One turn moves each row of this set onto another row. After a few examples, where does it send each row asked below?
j_794: [-0.22 -1.76  1.36  2.28 -2.05 -0.38  1.10  1.09 -0.05 -1.53 -0.24  2.51
 -1.31  1.77 -1.11 -1.75  0.13 -2.04  0.20 -3.07  1.48 -0.17 -1.76  0.14
  0.18 -0.79 -0.02 -1.24  3.22  1.63  2.43 -1.29]
j_439: [-1.85  0.91  0.96  0.24 -0.05 -1.06  1.37  0.75 -2.71  3.01 -0.02 -1.48
 -1.06  0.03 -0.19  0.66 -0.21 -1.16 -2.64 -0.38  0.57 -0.22  3.13 -1.61
  0.87  2.29  1.06  0.82 -1.05 -1.96 -2.07 -2.75]
j_879: [-2.99 -2.54 -0.71 -0.45 -0.03 -3.67  1.00  0.96 -2.39 -1.93 -1.20 -1.54
 -0.32 -1.05 -0.75 -3.79  0.38  2.89 -0.31  0.17  0.03  0.15 -0.16  0.52
 -0.52  0.67 -2.91  0.52 -0.34  0.67  0.46 -0.55]
j_626: [ 1.27  0.58  2.08  0.25 -1.45  0.63  2.56  2.98 -0.48 -0.25  2.05  2.59
 -0.38 -0.38 -1.03 -0.19  1.30 -1.61  2.57 -0.65  0.05 -0.17  0.76 -0.56
 -1.07 -0.27  1.03 -1.46  2.13  1.80  2.33 -1.07]
j_921: [-1.79  1.29  0.80 -1.71 -1.47 -0.71  0.94  1.13 -1.50 -0.04  0.36  0.39
  0.79 -0.41 -0.72 -1.11  1.69  0.68  1.14 -0.20 -1.15  0.06  3.21 -0.88
 -3.37 -1.06  1.31 -3.12 -0.51  1.76 -3.06 -1.67]
j_21: [ 0.45 -0.13  2.41  1.03 -2.78  0.28  1.83  2.03 -0.80 -1.42  0.06  2.15
  0.98  0.70  0.06 -1.72  1.97 -0.54 -0.44 -0.37 -0.77  2.49 -0.18 -1.69
 -3.46  1.12 -3.79  1.38  0.64  0.99 -0.79 -0.90]
j_112: [ 2.04 -2.96  1.78  0.70 -1.87 -0.38  0.52  0.66 -1.73 -2.10 -2.50  1.50
 -0.32  0.30  0.77 -2.22  1.84  1.43 -1.83 -0.71 -0.40  1.83 -1.98  1.24
 -0.82  0.74 -2.53 -0.25  0.82 -0.33 -1.83  1.23]
j_194: [-1.63  0.16  0.42  1.03 -0.59  0.17  2.99  0.98 -2.28  2.23  0.08 -0.74
 -1.33  0.29  1.78 -0.65  0.27 -0.32 -2.10 -1.68 -0.09  0.24  4.98 -0.24
  0.61  2.46 -0.83 -0.09 -0.28 -0.94 -1.34 -2.70]
j_876: [-1.61  0.39  0.02  0.61 -0.79 -0.33  2.43  1.49 -1.48  2.05  1.03  1.02
  1.23  1.78 -2.61  0.24  0.30 -0.28 -3.02 -0.58  1.54  0.29  4.61 -0.57
  0.52  0.80 -0.97  2.79 -0.32  0.23 -2.00 -2.22]
j_517: [ 0.35 -1.49  0.24  1.18 -0.95 -1.68  1.48  3.30 -2.27 -1.03  0.09  2.68
 -1.80 -0.71 -1.59 -2.96  1.20 -1.43  0.30 -0.48  1.42 -0.09  1.57  0.94
 -0.70  0.16 -0.98 -0.05  3.35 -2.01  2.76  0.25]
j_997: [ 0.12  3.27  2.18 -1.42  0.94  1.52  1.41  0.87  0.07  1.06 -1.15 -2.04
 -2.50  0.64  0.43  0.42  0.70 -1.22 -0.42  1.66  2.00  1.43  2.83 -0.05
 -0.41 -0.61  0.79 -1.83  1.02 -0.13  0.09 -0.42]
j_270: [-1.27  0.45  1.27 -0.06  0.37  0.66  0.93 -1.18 -1.59  2.62 -1.70 -1.82
 -1.29  1.07  1.08  0.51 -1.25  0.20 -2.44 -1.16 -0.30  0.18  1.58 -0.38
  1.11  2.91  2.83 -1.22  0.23  0.35 -1.29 -2.91]
j_332: [ 0.11 -2.67  0.73  2.88 -0.97 -1.99  0.40  1.55 -1.73 -1.91 -0.33  1.74
 -2.52  0.02 -0.89 -3.10  0.75 -1.82  0.15 -2.95  1.27 -0.46 -0.56  0.44
  0.73  0.09 -0.59 -1.78  2.55 -1.55  1.28 -0.65]
j_780: [ 0.93 -1.70  2.28  0.88 -3.17 -0.47  0.22  0.71 -0.63 -2.28 -0.79  1.77
  0.95  1.46 -1.49 -1.56  1.96 -0.11 -1.90 -1.11  0.38  2.22 -2.30 -0.44
 -1.36  0.17 -3.17  1.14  0.53  1.48 -2.31  0.23]
j_827: [-0.02 -0.81  0.92  0.52 -2.05 -0.08  2.22  2.82 -0.30 -0.71 -0.01  3.60
 -0.60  1.12 -1.79 -1.69  0.73 -1.56  0.51 -0.58  1.40  0.24  0.42  0.66
 -1.25 -0.71 -0.48  0.35  3.87  1.24  3.88 -0.46]
j_589: [ 1.82  1.31  1.08  0.34  0.91  0.46 -0.94  0.05 -1.13  0.81 -1.69 -2.78
 -1.54 -1.60 -1.31  0.26 -0.69  0.09 -2.08  2.60  1.28  0.72  1.86 -0.12
  1.42 -1.30  0.40 -2.09  1.37 -0.62  0.30  0.07]
j_505: [-2.50 -0.76  1.48 -1.79 -1.13 -0.58  0.30  0.60 -0.43  1.54 -0.37 -1.45
 -0.65  1.36 -1.49 -0.85  1.47  0.94 -0.39  4.68  0.77  2.01 -2.74 -0.85
 -0.54  0.83 -0.19  1.29  0.46 -1.17  1.75 -1.94]
j_7: [-2.55 -1.05  1.57  0.33  1.05 -1.08  0.19 -0.51 -0.72  0.55 -0.60 -1.52
 -1.20  1.85 -0.53 -1.81  1.01  1.92  0.86  2.00  0.53  1.52 -3.34 -1.77
 -0.60  1.42  0.71 -0.08 -0.76 -2.60  0.20 -2.92]
j_711: [ 1.24 -0.53  0.25 -2.10 -3.93 -2.74  0.12  1.33 -2.81  0.07 -2.17 -0.27
 -0.35 -0.63 -1.26 -0.78 -0.59  1.81 -1.97 -0.75 -1.24 -0.57  0.26  1.16
 -1.19 -2.14  2.37 -0.57 -2.31  0.96 -1.63 -1.41]
j_727: [ 2.39  1.62  1.47  1.85  0.52 -0.86 -0.45  0.10 -0.90  0.55 -1.26 -1.97
 -1.11  0.34 -2.79  0.52 -1.99  0.22 -2.28 -0.07  2.07  0.51 -0.05 -1.49
  1.33 -2.22  1.07  0.44 -1.31 -0.83 -0.44 -1.38]
j_333: [-3.03 -1.34  1.87 -1.02 -0.32  0.08  0.69 -0.49  0.11  1.29 -0.84 -1.05
 -0.89  2.55 -0.05 -0.54  1.40  1.37  0.35  2.98  0.94  1.45 -3.85 -1.14
 -0.24  0.10  0.62 -0.02 -0.04 -0.93  0.94 -2.26]
j_630: [ 0.64  3.75  2.61 -0.05  0.40  0.44  1.95  1.05  0.15  0.65 -0.75 -1.19
 -1.98  2.61 -1.19  0.81 -0.67 -1.13 -0.38 -1.03  2.73  1.13  1.00 -1.37
 -0.24 -1.50  1.36  0.69 -1.47 -0.44 -0.40 -2.00]
j_914: [-0.29 -1.29 -0.29  0.01 -0.96  0.62  0.92 -0.61 -0.84  1.36 -1.27  0.64
  1.19  2.20 -2.94  0.48 -0.98  1.31 -4.27 -0.49  1.24  0.57  2.08  1.50
  2.15  0.57  0.66  1.16  1.12  2.63 -1.62 -1.24]
j_566: [-2.05 -0.45  1.20 -0.49  0.07 -1.77 -0.22  0.70 -1.31  0.76 -0.19 -1.76
 -1.07  0.64 -1.87 -1.96  0.98  1.39  0.18  3.69  0.28  2.01 -2.09 -1.40
 -0.81  2.18  0.10  1.18 -0.36 -2.86  1.08 -2.70]
j_107: [-3.63 -2.39  0.08  0.17 -0.61 -3.22  1.52  0.14 -0.99 -2.08 -1.09 -1.22
 -0.01  0.77 -0.43 -3.04 -0.21  2.30  0.02 -2.08  0.39  0.05 -2.02 -0.42
 -0.62 -0.11 -2.37  0.64 -1.08  1.99  0.05 -1.83]
j_257: [ 1.30 -0.07  2.18  0.89 -2.16 -1.07  0.87  1.98 -0.57 -1.60  1.99  1.88
 -1.03  0.78 -3.14 -0.58  1.11 -2.24  1.37 -3.03  1.21 -0.08 -1.61 -0.62
  0.71 -0.39  1.59 -1.39  1.14  1.83 -0.04 -1.31]
j_311: [-4.12 -1.26  0.56 -1.73 -1.20 -1.81  3.02  0.97 -0.24 -1.40 -0.92 -0.55
  0.46  1.57  0.12 -2.43  0.31  1.99  0.52 -0.56  0.34  0.40 -1.04  0.13
 -1.76 -0.04 -2.32  1.19 -0.15  3.38  1.37 -1.62]
j_359: [-0.96 -0.06  0.68 -1.32  0.62  1.31  0.76 -1.07 -0.99  2.82 -1.82  0.08
  0.97  1.76 -1.29  1.51 -1.16  1.19 -3.11  1.07  0.92  0.11  1.38  0.59
  1.24  1.19  3.10  0.10  1.34  1.83 -1.23 -1.36]
j_813: [ 0.08 -1.12  0.22 -1.29 -2.52 -1.00  0.88  1.05 -2.67  1.00 -1.07 -0.14
  0.45 -2.38  0.86 -0.56  0.39  1.95 -0.40  0.82 -2.19 -1.15  2.10  0.04
 -1.90 -2.64  1.17 -2.94 -1.01  1.06 -1.41 -0.99]
j_622: [ 2.97 -1.21  1.12 -0.18 -1.14 -0.37  1.97  3.34 -2.50 -0.14  0.50  2.08
 -1.81 -2.26 -0.68 -1.07  1.28 -0.28  1.49  0.32 -0.01 -0.54  0.91  1.41
  0.24 -0.34  1.21 -1.54  1.92 -0.88  2.32  0.67]
j_421: [ 2.93 -1.73  1.37  0.68 -1.71 -2.08  0.12  2.41 -2.32 -1.52  0.36  1.35
 -2.24 -1.04 -2.51 -1.44  1.08 -0.91  0.25 -1.99  1.07 -0.62 -1.35  1.40
  2.00 -0.30  1.64 -1.46  0.86 -0.94  0.07  0.40]
j_699: [-0.52  1.85  0.85 -2.53 -2.94 -2.65  0.24  1.40 -1.70 -1.01 -0.66  0.40
 -0.06  1.21 -2.89 -1.38  0.72  0.54 -0.53 -1.73 -0.24  0.67  1.34  0.51
 -2.39 -0.67  2.48 -0.50 -1.86  1.69 -3.39 -1.94]
j_822: [ 1.64 -1.40  2.04  0.83 -1.40  0.53  1.99  1.78 -2.02 -1.36 -1.61  1.78
 -0.16 -0.50  2.13 -2.36  1.89  1.24 -0.19  0.02 -1.47  2.23  0.47  0.04
 -2.83  1.58 -3.25  0.05  1.00 -0.86 -0.26  0.31]
j_679: [-1.59  0.50  0.41 -1.07  0.05 -0.41  1.07  0.81 -1.92  3.18 -0.23  0.20
  1.13  0.75 -2.81  1.60 -0.12 -0.05 -3.41  1.91  1.75 -0.31  2.87 -0.70
  1.03  0.47  1.46  2.01 -0.03 -0.55 -1.82 -1.17]
j_51: [-3.51 -1.43 -0.47 -2.29 -0.71 -2.21  2.31  1.73 -1.35 -1.08 -1.03 -0.87
  0.10 -0.34 -0.14 -3.19  0.84  2.37  0.44  1.29  0.04  0.60  0.75  1.07
 -1.77  0.78 -2.96  1.14  0.78  2.00  1.68 -0.39]
j_331: [-0.33 -1.65  0.10  0.37 -0.59  1.10  1.27 -0.95 -1.65  1.59 -2.30 -1.07
 -1.12  0.98  1.24 -0.56 -0.78  1.08 -3.50 -1.60 -0.32  0.39  2.51  1.95
  2.24  2.35  0.89 -1.55  1.25  1.30 -1.08 -1.89]

j_270 moves to j_439
j_194 moves to j_876
And these:
j_997 moves to j_630
j_566 moves to j_505
j_311 moves to j_107
j_21 moves to j_780
j_794 moves to j_332
j_813 moves to j_921
j_257 moves to j_421

